In the rows, zero is written as 128.
Each path is a new rotation, seen through one point. The rows after it are directions, each followed by how far the rotation turns it, in degrees a step (0 if it stays put).
Each turn is a multiple of 5 degrees from 10 to 175, or 0.
Each row of a path follows its step; steps can be skipped.
Rotation 1:
step 0: [129 122 136 129 126 131 127 128 125 116 126 121 132 136 129 144 128 137
 130 127 126 124 121 115 114 135 119 145 131 128 130 137 120 131 128 126
 122 134 141 116 137 129 128 131 136 129 117 127]
step 1: [118 140 130 121 122 120 127 132 136 117 130 119 128 133 139 129 125 138
 122 117 127 117 123 119 115 125 127 133 130 127 145 120 123 120 122 129
 128 125 134 116 139 124 120 138 129 122 132 130]
step 2: [123 128 134 129 117 124 113 129 123 128 129 133 129 134 133 121 135 139
 127 130 120 109 121 127 115 127 129 126 134 128 118 119 140 122 121 125
 133 121 135 124 138 126 125 126 135 114 135 135]
step 3: [137 128 142 126 124 131 119 135 128 126 124 134 127 127 126 125 144 144
 125 131 125 118 129 122 129 131 111 133 131 120 127 122 116 140 126 129
 135 124 128 134 133 135 128 133 130 113 125 136]
step 4: [131 120 118 129 133 125 120 129 130 124 128 138 134 131 129 129 128 143
 127 118 116 121 129 119 134 128 128 127 129 122 140 125 113 140 117 118
 130 133 125 129 130 140 115 134 131 124 137 136]
step 6: [138 132 130 129 118 125 126 134 122 115 130 120 128 123 135 130 129 138
 127 132 120 122 126 115 131 117 118 143 122 122 145 130 129 132 122 127
 116 116 134 122 128 116 130 128 132 131 124 132]
step 7: [117 116 133 127 126 125 115 134 121 121 141 132 122 130 138 129 128 141
 129 118 122 120 128 126 124 121 134 128 130 122 139 130 134 133 129 132
 127 119 150 116 132 129 128 127 129 132 128 136]
step 8: [123 115 140 123 131 139 126 134 137 114 141 126 124 129 126 125 136 142
 130 127 126 123 115 126 117 128 123 133 144 129 130 122 131 127 126 127
 134 127 130 125 130 133 136 128 142 118 124 134]
step 9: [139 127 130 122 132 127 118 136 121 120 133 119 133 129 127 122 132 136
 123 119 130 117 109 111 129 130 125 129 129 130 129 119 121 130 113 131
 122 133 130 126 123 137 127 139 134 115 129 126]
step 12: [130 126 135 135 116 132 121 123 118 119 122 137 127 134 134 131 122 145
 120 127 116 122 129 120 125 125 128 140 126 134 135 127 114 124 126 135
 121 128 141 119 126 132 119 122 126 119 135 135]
step 13: [125 119 131 118 125 125 135 132 129 123 127 132 122 129 137 117 135 144
 132 133 108 117 130 129 122 125 125 132 136 137 137 124 121 130 134 122
 122 127 137 122 143 126 117 133 136 123 126 130]
[131 129 129 126 127 128 131 128 134 127 127 126 127 128 129 127 130 129
 127 128 127 131 128 130 130 129 123 130 131 127 131 126 129 126 130 128
 130 126 127 129 129 128 128 131 129 129 127 127]	145
[127 128 130 124 127 131 129 127 127 128 129 127 124 128 126 128 129 131
 128 129 125 127 128 129 126 126 128 125 127 128 126 124 129 129 131 129
 127 129 128 126 128 127 131 130 124 127 133 129]	65
[128 127 128 126 129 131 128 131 129 129 128 130 125 126 132 125 127 129
 126 128 124 127 129 129 127 128 131 127 128 128 126 127 127 127 128 130
 130 127 129 132 127 130 129 126 128 124 123 129]	70
Rotation 2:
step 1: [128 129 125 125 129 129 130 131 131 138 128 139 143 116 120 129 120 123
 131 131 122 128 117 140 133 125 126 130 135 124 136 143 131 139 128 116
 128 136 130 121 128 121 125 127 130 139 129 133]
step 2: [130 134 140 129 117 116 131 125 128 132 130 135 130 139 117 130 132 122
 122 138 121 127 132 134 124 120 134 130 140 117 130 125 130 137 128 124
 123 127 131 130 140 121 133 118 119 128 131 123]
step 3: [140 123 132 125 129 119 136 132 114 123 133 126 131 127 129 115 131 128
 136 131 124 120 137 135 116 128 123 123 133 126 118 122 118 129 133 124
 134 129 148 123 127 125 123 128 131 133 131 128]
step 4: [135 118 133 130 130 125 122 135 126 130 134 128 137 132 118 138 129 133
 136 130 131 123 123 136 127 127 132 113 128 141 137 124 127 124 131 127
 143 123 126 125 123 115 125 122 138 134 126 118]
step 5: [125 130 134 137 127 133 129 126 123 130 144 131 128 123 129 134 135 124
 124 141 137 131 120 134 120 133 124 123 124 127 131 121 121 122 128 133
 124 133 123 139 137 126 127 123 121 147 132 117]
step 6: [138 127 126 125 126 133 131 135 148 124 144 128 129 128 129 117 125 131
 128 118 134 128 133 123 122 123 123 129 139 115 123 124 124 121 128 134
 128 122 125 134 136 123 127 129 135 142 128 126]
step 8: [124 122 132 123 140 122 131 137 129 125 128 135 120 130 119 127 137 117
 127 135 133 132 122 136 122 123 133 120 125 119 123 131 138 120 130 119
 117 128 124 135 138 123 133 129 120 124 112 126]
step 10: [121 113 126 121 131 129 128 127 129 134 125 133 140 122 128 138 129 131
 122 123 120 126 134 132 134 130 124 136 137 131 133 121 138 127 124 118
 132 128 135 124 125 117 121 136 124 138 120 115]
step 11: [113 127 128 139 130 128 131 126 128 132 138 130 131 124 125 127 138 128
 129 136 122 140 129 135 126 115 132 132 134 121 137 123 129 117 126 114
 131 137 133 121 130 123 131 114 125 131 133 132]
step 12: [147 128 137 127 130 123 142 131 129 130 130 132 119 137 131 127 128 127
 126 122 123 125 117 120 125 123 125 129 137 121 128 124 127 128 127 115
 133 137 137 126 129 128 125 116 128 143 129 135]
step 13: [137 119 114 131 122 122 134 134 123 139 141 130 136 145 122 132 132 123
 135 130 129 112 134 129 132 134 126 120 130 129 127 126 125 128 120 123
 135 133 129 121 129 128 133 130 124 128 133 121]
[124 129 129 128 130 126 131 128 128 128 131 128 127 128 130 127 128 128
 130 129 126 131 130 128 123 125 131 127 129 130 127 128 127 127 128 131
 125 127 128 128 129 131 129 128 124 129 127 129]	125
[132 126 130 126 130 126 126 130 131 130 128 126 131 128 132 127 127 131
 131 124 127 130 126 127 128 128 129 128 128 128 128 132 127 131 130 128
 130 129 129 127 126 130 128 129 129 131 127 130]	125
